In the rows, 128 means zero.
Each named turn below is shown by a few rows before and after it. Which turns, in which order, take the first row of each later pair to the second? The first pair is answered.
K_160:
[147 132 123 134 159 119 125 138  98 142 153 120]  ->  [150 144 113 112 120 117 124 101 140 102 151 128]
[145  97 144 117 130 156 116  97 138 155  99 129]  ->  [119 136 109 164 155 151 114 141 112 148 155 103]
[118 145 129 123 137 127 140 129 117 147 109 137]  ->  [111 159 117 127 128 127 144 124 124 127 124 135]
[118 134 108 150  81 112 123 153 141  78 151 137]  ->  [142  78 156 118  92 119 125 139 128 130  92 158]
K_270:
[162 157  96 113 105 142 120  67 170 102 156 127]  ->  [178 159  93 120 124 114 143  96 147  89 183 135]
[ 70 148 135 128 116 143 117 122 139 149  97 138]  ->  [ 79 162 129 138 129 108 145 161 116 122 131 152]
[ 90 176 106 130 159 141 123 126 137 161  97 114]  ->  [ 89 188 100 133 154 126 138 144 133 140 111 124]
[112 131 100 163 120  99 162 120 117 136 157 151]  ->  [131 107 111 163 144 117 147 105 109 169 151 132]
K_513:
[134 120 139 122 137 121 158 143  98 139 136 172]  ->  [145 114 141 112 131 121 158 131 107 133 132 176]
[147 151 130 116 158 136 135 125 131 153 124 152]  ->  [149 149 129 112 159 133 136 120 132 153 124 153]
[ 96  80 133 170 128 141  90 169 129 134 136 109]  ->  [121  52 144 150 121 137  86 144 147 126 129 115]
[127 179 116 123 136 134 150 127 112 129 127 129]  ->  [136 160 124 132 151 138 148 137 100 147 129 121]
K_125:
[147 149 112 113 131 108 145 116 125 123 135 137]  ->  [150 108 124 130 106 120 115 119 136 115 145 118]
[121  73 147 130 131 162 107 128 115 193  90 141]  ->  [119 118 133 112 157 149 141 126 100 200  78 158]
[132 169 129 131  94 144 135 119 144 151  97 141]  ->  [165 148 141 115  99 129 145 107 148 136 105 146]
[ 88 156 120 137 111 120 115 132 149  96 115 149]  ->  [117 152 126 117 119 103 131 116 153  84 116 161]
K_869:
[ 88 143 128 152 122 136 119 151 110 134 140 161]  ->  [ 97 159 126 133 130 130 134 136 109 138 124 175]
[160 111 145 103 145 114 151 114 124 121 117 131]  ->  [147  80 146 135 124 126 124 135 127 112 138 112]
[175  84 150  94 101  66 180 160 133  69 166 144]  ->  [170  90 136 126 122  70 163 177 118  77 204 118]

(two turns a pair)
[145 118 140 137 158  95 135 138 103 116 170 134]  ->  [146 105 151 120 154 131 106  85 125 157 131 121]	K_270, K_869
[129 145 112 167 187 127 144 152 122  93 105 145]  ->  [157 125 123 145 182 118 149 126 139  83 102 151]	K_160, K_270
[136  91 145 127 134 127 121 144 132 119 135 140]  ->  [136 127 123 136 167 133 123 136 122 133 154 125]	K_270, K_869
[120 127 134 179 124 120  95 173 138 122 144 131]  ->  [144 163 110 165 160 115 106 135 138 120 161 120]	K_160, K_869
[152 135 107 153 165 160  99  70 148 132 161  82]  ->  [165 105 134 122 146 162 104  51 159 139 117 102]	K_160, K_869
[100 144 114 143 112 129 144 156 126  98 129 139]  ->  [142 124 123 125 122 111 154 136 131  86 138 144]	K_869, K_125
[130 138 126  94 101 130 133  96 146 125  95 144]  ->  [166 117 130 103 158 105 151 126 103 137 128 139]	K_270, K_270
[133 116 116 133 154 134 113 150 111 152 131 111]  ->  [102 147 103 126 112 133 120 150 133 118 124 128]	K_270, K_270
[123 115 120 158 140 122 122 150 120 109 170 113]  ->  [137  91 131 139 132 142 103 103 145 121 148 105]	K_270, K_513
[126 153 125 149 141 132 110 182 120 112 176 131]  ->  [139 141 124 125 114 154  83 112 170 104 162 121]	K_270, K_160
[126  87 112 137 127 122 101 150 141 101 154 143]  ->  [123  80 115 132 121 137  88 135 152 115 143 136]	K_270, K_270
[109 147 111 114 184 155 133 109 108 197 114 113]  ->  [154 144  95  92 144 128 135  65 164 104 162 115]	K_160, K_125
[112 142 107 142 111 138 114 122 142 110 146 101]  ->  [124 113 131 116 104 141 113 101 152 125 112 113]	K_513, K_160
[120 190  96 118 121 114 153 119 121  92 138 142]  ->  [107 141 141 104  87 118 153 137 121 108  86 169]	K_513, K_869
[100 156 138 111  79 132 116 141 149  91 139 150]  ->  [132 118 147 140 123 119 116 180 109 108 178 130]	K_270, K_125
[118 113 139 104  77 133 123 117 146 125  89 147]  ->  [131 117 120 114  88 144 104  91 160 114 123 118]	K_869, K_160
[ 66 200 102 136  83 121 151 167 123 108 106 161]  ->  [135  75 166 148 149 121 136 189  70 182 106 139]	K_513, K_513
[116 110 136 122  88 140 103 119 152 117 104 138]  ->  [ 88 135 122 147 104 145 106 152 129 138 114 129]	K_513, K_513
[119 130 120 133 122 128 130 148 127 117 132 115]  ->  [136 131 128 111 136 124 144 130 123 130 115 123]	K_270, K_869
[148  94 150 123 139 126 122 135 129 136 108 143]  ->  [126 121 139 123 110 116 135 149 140 104 114 159]	K_270, K_270
[145 152  79 128 155 144 121 119 172 128 145 104]  ->  [143 142  81 134 148 148 114 120 174 127 147 103]	K_125, K_125
[138 118 121 118  79 116 150 126 156  83 136 144]  ->  [156  84 152 107 101 114 158 128 134 122 106 156]	K_160, K_513
[151 101 129 125 112 126 123 114 144 110 133 121]  ->  [111 119 121 147 117 150 107 140 126 143 120 112]	K_125, K_513
[169 128 130 116 143 115 157 104 128 113 136 123]  ->  [154 121 135 119 138 144 131  84 137 142 112 110]	K_160, K_270
[113 125 138 127 131 136 107  98 154 151 105 119]  ->  [127 138 128 138 156  90 146 148 122 119 151 133]	K_270, K_270
[126  67 136 135  71 135 102 135 128 129 130 132]  ->  [ 81 156 105 122  77 138 130 131 122 140 103 154]	K_125, K_160
[ 76 199  74 123  88 171 166 123 129 129 109 175]  ->  [174  94 130 111 177 130 193 149  68 176 124 178]	K_125, K_160
[ 86 220 102 119 160 135 145 151  93 140 127 125]  ->  [165 169 116  81 144  93 162 107 132  63 165 140]	K_125, K_513
[131 109 117 162 135 173 115 140 125 165 166  53]  ->  [145 175 117  82 146 147 181  85 138 165  99 113]	K_869, K_513
[107 178  90 133 112 131 118  96 153 102 139 124]  ->  [118 164 103 117 105 122 126  87 161  89 129 135]	K_869, K_125
[ 96 143 102 153 119 182  76  99 149 158 119  93]  ->  [ 73 174  90 160  87 151 104 139 150 105 137 119]	K_513, K_270
[125 169 101 126 127 119 159 136 140 114 136 111]  ->  [142 108 147 102 106 126 152 123 149 129  93 130]	K_270, K_869
[183 181  84 124 193 105 135  60 159  92 203  86]  ->  [186 113 136  91 109  61 168 102 178  28 165 154]	K_869, K_270
[118 118 122 177 143 121 114 181  96 118 190  94]  ->  [120 114 120 149  95 161  71  94 164 106 160  84]	K_270, K_160
[131 117 146 102 117 155 127  86 149 150  80 150]  ->  [125 108 141 114  77 127 139 123 158  85 116 161]	K_270, K_125
[166 104 113 148 153 113 120 135 123  98 203 129]  ->  [115 108 109 174 143 162  75 134 127 145 175 106]	K_125, K_270
[ 97 183 108 137 144 152 119 121 123 144 104 124]  ->  [167 145 129  96 150 122 138  81 142 112 113 137]	K_125, K_270
[141 106 106 135  89 117 118 104 174 113 142 145]  ->  [169  76 132 133 128  99 140 130 135 142 133 154]	K_270, K_160
[146 137 137 123  90 121 139 109 136 111  98 136]  ->  [130 163 113 150  99 118 137 132 125  99 132 122]	K_160, K_160
[120 113 141 166 136 134 122 163 113 135 160 120]  ->  [124 127 143 144 158 150 119 125 115 172 125 116]	K_125, K_270
[177  83 155 134 182  91 144 116 126 122 147 148]  ->  [146  63 168 128 119 125 110  88 169 123 104 149]	K_869, K_270
[170 132 112 100 108 138 123 131 157 119 136 110]  ->  [164 121 130  92 121 143 127 141 138 158 104 120]	K_513, K_160
[146  97 145 106  93 120 116  99 154 125  80 131]  ->  [108 156 116 129  92  94 146 157 130  92 109 147]	K_270, K_513
[114  70 159 163  83 144 102 149 147 107 128 128]  ->  [133  62 157 170 111 126 116 168 122 108 149 128]	K_270, K_270
[129 116 133 125 133 109 147 141 112 120 172  96]  ->  [104 137 129 117 143 142 131 120 112 167 140  88]	K_270, K_125
[118 171 132 137  99 119 139 130 150  97 139 153]  ->  [118 180 122 139 110 115 139 130 148 101 147 149]	K_869, K_869
[117  63 155 158 101 167  74 139 142 138 124 100]  ->  [ 76 205 106 114 110 151 130 110 147 126  91 143]	K_125, K_160
[159  93 145 135 114 108 133 155 123  98 161 123]  ->  [124 176 123 114 146 113 163 141 104 138 119 144]	K_125, K_869
[142 163 118 125 165 145 112  84 134 155 139 106]  ->  [161 134 127 126 170 142 108  86 135 146 150  99]	K_125, K_160
[116 116 143 169 103 105 133 150 123  93 160 108]  ->  [148 144 150 110 135  89 175 105 120 115 115 140]	K_869, K_160
[123 169 115 103 130 142 124  53 172 104 137 116]  ->  [147  93 168 114 175 148 119  87 122 179 114 110]	K_160, K_125
[108 164  84 147 156 131 155 132 100 130 155 129]  ->  [128 120 122 116 132 105 182 144 101 111 128 171]	K_869, K_270
